The same turns and mirrors carry the whole set onto itself and the rows of a family onto each other. Which other rows belong to the same family as each row named below? List them in the order they appear above.
These 32 rows form 4 families of 8 rows each.
Z440: [ 23  13   5 -35   0  23   0  -9 -36 -31   7 -16  -6  -9]
Z223: [ 22   9  10 -18  18  24  14 -23 -42  -9  18 -25   6  -2]
Z847: [-23   0  41  17  -4 -11 -61 -22  31  29  -8 -13  12 -19]
Z874: [ 40  27  29 -17  -2   9  -6  14  -5 -28  32 -11  23 -33]
Z896: [ 22   9   5  -6  15  -1  -2  -5 -46  -5   6  24  -4 -17]
Z267: [-10  18  36   6   3   8 -46 -36  10  13   4 -55  -2  37]
Z338: [  7  -6  34  14 -21 -17 -66 -23  34  32  -2 -17  20  -8]
Z780: [-29  21  46   8  -9 -10 -66 -24  22  34  13 -17  11 -15]
Z885: [-26   0  28  14  11  -7 -53 -39   0  34 -13 -17  -7  19]
Z509: [ 33  32  20 -11  14  -6 -10  15 -21 -30  23 -21  23 -33]
Z193: [ 12  11  59   0  -6   7 -61 -25  25  -4  21 -45  32  20]
Z841: [ 39  27  14 -15  11  10   6   0 -36 -26  22 -15   1   6]
Z619: [-23  31  39   5  -1   1 -56 -36   1  24  14 -38  -3  29]
Z525: [  0 -11  57  12  -7  -9 -70 -23  29  14   7  -7  33 -17]
Z690: [ 28  17  15 -36 -10  26  -5   4  -5 -37  21 -20   9 -31]
Z420: [ 23  21  16  -4  15 -15 -14  17 -20 -18  13   5  26 -54]
Z553: [-12 -19  37  14   7 -14 -64 -37  -7  24  -8   5  11  11]
Z676: [-10  19  53   7 -12   4 -55 -20  40   9  12 -51  18  -1]
Z400: [-35  19  35  10   3 -11 -61 -35  -2  37   3 -14  -2   7]
Z886: [ 23   7  20 -10   1  -3  -9  11 -13  -6  14  24  16 -53]
Z336: [  9  -2  -4 -23   0  11  -8 -10 -35 -12  -1  14  -6 -30]
Z934: [  1 -10  17  16 -10 -18 -61 -37   9  37 -11 -11   5  18]
Z132: [-19  38  54   0  -9   1 -62 -24  25  19  22 -42  11   4]
Z680: [ 14   4  22   8 -10  -8 -52 -37   6  23   1 -41   4  39]
Z890: [  8  -7   6  -8  15  12   2 -19 -38   4   3  12   9 -35]
Z588: [ 31  32   8 -10  24  -5  -5   3 -43 -26  17 -19   9 -12]
Z371: [ 33  16  28 -22   3  26   6  -6  -8 -22  33 -36  25 -30]
Z500: [  4   0  40   5  10   0 -54 -44 -10   7   4 -31  11  48]
Z947: [ 17  -1  26 -13   3  16  -2  -2  -3  -2  22   2  30 -64]
Z710: [ 22  10  39   5 -20  -5 -60 -24  36  17  11 -47  19  15]
Z521: [ 18  18   0  -1  26 -17  -7   5 -47 -11   3   6   7 -32]
Z139: [ 15   1  11 -27 -12  14 -12   3  -6 -20   7  10  10 -56]

Which other rows belong to the same family as Z553? Z223, Z193, Z525, Z890, Z371, Z500, Z947
Which other rows belong to the same family as Z509? Z780, Z619, Z420, Z400, Z132, Z588, Z521
Which other rows belong to the same family as Z690? Z440, Z338, Z336, Z934, Z680, Z710, Z139

